One turn or mirror swaps these rows in pairs. Which row does each one swap with?
The rows were stretched afterwards, more along some directions than others.
z_286: [ 2.40  0.09 -0.72  1.48 -0.10 -0.90  1.55  0.73 -1.81  0.74  0.97 -1.51
  0.22 -1.05  1.02  1.57  1.03]
z_851: [ 0.92  1.32  1.57 -0.10  0.17  1.42 -0.86 -2.82 -0.53  0.21  1.33  0.32
 -2.51 -1.48  2.31  0.55  2.45]
z_218: [ 1.36  0.73  2.38  0.69 -0.15  0.34  1.09  1.94  0.07  0.36  1.14 -0.83
  0.91 -1.81  2.72  2.08  1.03]
z_839: [-0.04  0.29  0.02  0.12  1.35 -0.32  0.44  0.81 -1.79  0.38  1.03  0.80
 -0.26 -2.99  2.77 -0.13  1.42]
z_502: [ 2.27  2.02  0.94 -0.75 -0.41  0.30 -1.42  0.37  1.23  0.62  2.92  0.59
 -1.74  1.08  0.20  1.54  2.00]
z_783: [-0.01  2.11 -0.97  1.05 -1.15  1.04  1.64 -0.48 -0.78  1.00  2.67  0.42
 -2.19  0.34  0.60 -0.66  1.03]
z_680: [ 3.10  1.21 -0.13 -0.54  0.02 -0.38  0.57  2.42 -0.97  3.64  2.24  0.78
 -0.29 -0.12  0.37  0.14  1.91]
z_253: [ 0.99 -1.21 -0.08  2.02 -0.03  1.74  0.66  1.42 -0.97  0.68 -0.79  0.71
  0.50 -0.07 -0.46  0.49  0.66]
z_281: [-1.37  1.06 -1.39  1.22  0.04  1.01  1.65 -1.16 -0.57 -0.08 -0.43  0.18
 -0.74 -0.85  1.76  0.13 -0.86]
z_196: [ 2.56 -0.06 -0.19  0.94 -0.63 -0.77  1.45  0.98 -1.41  0.97  1.49 -2.08
  0.54 -1.27  0.43  1.26  1.26]
z_840: [ 1.20  0.62  0.75  0.86  1.04 -0.06 -1.15  1.67 -1.09 -0.07  0.75  1.50
 -0.54 -1.50  3.22  1.68  0.89]
z_67: [-0.29 -0.14 -0.18  0.04  0.36  0.56  1.32 -0.28  1.70 -0.64 -0.55  2.02
  1.02  1.17  1.65  0.53  0.82]
z_346: [-0.84 -0.11 -0.25  0.17  0.07  0.80  1.04 -0.65  2.32 -0.86  0.34  1.77
  0.97  1.40  2.04  0.75  0.56]
z_426: [ 0.41 -0.18  0.71 -0.23 -0.39  0.43 -0.65  0.22  1.19 -1.29  3.47 -2.36
 -1.97  0.21  0.76  0.73  0.15]
z_637: [ 0.33  2.59 -0.65 -0.16 -1.84  0.98  1.18  1.08 -0.10  1.16  1.50  1.09
 -1.90  0.32 -0.16 -1.00  0.57]
z_862: [-0.93 -0.90  1.84  0.15 -0.83  2.05 -0.55  0.90  1.44 -2.39 -0.12 -1.06
  0.47 -0.62 -0.19 -0.24  0.97]
z_537: [ 0.41  0.45  0.96 -0.68 -1.83  0.83 -0.07  0.18  1.42 -0.44  3.22 -1.70
 -2.23  0.50 -0.19 -0.03 -0.48]
z_861: [-1.09  0.16 -0.64  0.46 -0.20  0.25  0.87 -1.03  0.15  2.75  2.13  1.10
  0.82 -1.97  2.04 -1.31  1.11]
z_256: [ 0.45  1.62  0.42 -1.08 -1.23 -0.88  0.13 -0.55  2.02  0.73  2.42  1.39
  0.90 -0.91  2.16 -0.15  0.08]
z_190: [ 1.64  0.63  0.89  1.38  1.03  0.17 -1.61  1.40 -1.08 -0.09  0.69  1.20
 -0.27 -0.57  3.16  2.23  1.10]
z_379: [ 1.62  1.02  2.09  0.71  0.03  0.41  0.96  1.78  0.10  1.43  1.54 -0.38
  1.41 -1.77  3.59  2.12  1.33]
z_992: [-1.10 -0.06 -0.01  0.48 -0.12  1.37  0.79 -0.87  2.52 -0.79  1.17  1.40
  0.45  1.70  2.31  0.47  0.74]
z_717: [ 0.32  1.84 -0.93 -0.32 -2.19  1.24  0.96  1.44 -0.18  0.79  1.81  0.44
 -1.71  0.33 -1.29 -1.03  0.73]
z_701: [ 0.82  1.90  0.02 -0.72 -1.28 -0.92  0.49 -0.52  1.64  0.73  2.54  0.91
  1.44 -0.72  2.85 -0.08  0.36]
z_335: [ 0.16  2.14 -0.16  1.08  0.25  1.05 -0.79 -2.01  0.91 -1.44  2.55 -0.26
 -2.44  0.67  1.47  2.01  1.23]
z_627: [-0.47 -1.98  1.28  1.84  1.46  1.67 -0.69  0.78  0.12 -2.43  1.31 -1.42
  0.75 -0.48  0.67  1.21  1.85]
z_77: [ 1.24 -1.19  0.37  0.45 -0.63  1.75  0.79  2.73  0.00  0.87 -1.00  0.98
  0.61  0.47 -1.41  0.04  0.45]
z_665: [-0.43  0.50  0.26  0.08 -2.15  0.17 -0.93  0.58  2.12  2.15  2.36  0.62
  1.45 -0.85  1.34 -1.62  0.56]
z_57: [ 0.97 -0.80 -0.76  1.67  1.76 -0.03  1.00  2.33 -1.58  1.26  1.45 -0.08
  0.99 -0.21  1.17  0.44  1.19]
z_274: [ 1.02  0.12  1.89  1.09 -0.82  0.85 -1.52  2.55  1.17  1.85  0.76 -0.44
  1.40  1.05 -0.16  0.90  1.23]
z_303: [ 0.31  0.44  1.69  0.64 -0.62  1.37 -1.65  2.25  1.86  1.29  0.55 -0.22
  1.66  1.64 -0.21  0.91  1.09]
z_923: [ 1.70 -0.74  1.01  0.68  0.75 -0.04 -1.15  0.31 -0.24 -1.07  0.85 -0.55
  1.80  0.61  0.65 -0.26  3.85]
z_952: [-0.52  0.80 -0.45  0.04 -0.89  0.19  0.63 -0.87  0.54  2.90  2.56  0.62
  0.66 -1.94  1.49 -1.31  1.33]
z_79: [-0.77  0.13 -0.30 -0.19 -1.50  1.13  1.69  0.74  0.05  0.17 -1.15 -0.31
  1.08 -1.04  0.08 -1.58 -0.03]
z_296: [ 1.37 -0.54 -0.20  3.18  0.62  1.33 -0.30  0.74 -1.43  0.76 -0.48  1.22
  0.34 -0.56  1.35  1.45  1.08]
z_623: [ 0.03  0.51  0.97 -0.83 -2.42  0.66  0.23 -0.86  1.51  0.20  3.29 -1.31
 -2.23  0.29 -0.23 -0.70 -0.61]
z_914: [-0.58  0.02  1.17  0.52  0.61  1.05 -2.33  0.96  2.07  0.46  0.33 -0.33
  2.12  1.41  0.99  1.43  1.10]
z_822: [ 2.33 -0.27 -0.43  1.19 -0.37 -1.04  1.21  0.62 -1.63  0.85  0.98 -1.50
  0.58 -2.09  0.94  0.99  1.25]
z_565: [-0.46  0.59 -0.53  0.03 -0.58 -0.24  1.12 -1.27  0.10  2.84  2.52  0.59
  0.69 -2.09  1.71 -1.07  1.51]
z_506: [ 1.47 -0.51 -0.16  0.25 -1.32  2.16  0.64  2.67  0.63  1.26 -0.38  0.89
 -0.20  0.82 -2.32  0.21  0.83]
z_866: [ 0.67 -0.21 -1.05  0.16  0.83 -0.19  1.22 -0.08  0.59 -0.18 -1.06  1.37
  1.26 -0.17  1.28  1.05  0.88]
z_322: [ 0.93  0.67  0.88  0.41  1.07 -0.09 -0.70  1.26 -1.64 -0.07  0.29  1.80
 -0.86 -2.26  3.10  0.83  0.88]
z_417: [-0.68  1.23 -1.21  1.79 -0.52  1.10  2.35 -1.81 -0.58  0.29  3.33  0.05
 -1.59  0.87  1.81 -0.04  1.31]
z_17: [ 2.63  0.77  1.03  0.11 -1.42 -0.19  0.87  0.68  0.29  2.05  2.71 -1.56
  0.04  0.62  1.11  2.44  0.95]

z_992 swaps with z_190
z_417 swaps with z_296
z_502 swaps with z_862
z_565 swaps with z_822
z_861 swaps with z_286
z_281 swaps with z_57
z_303 swaps with z_537

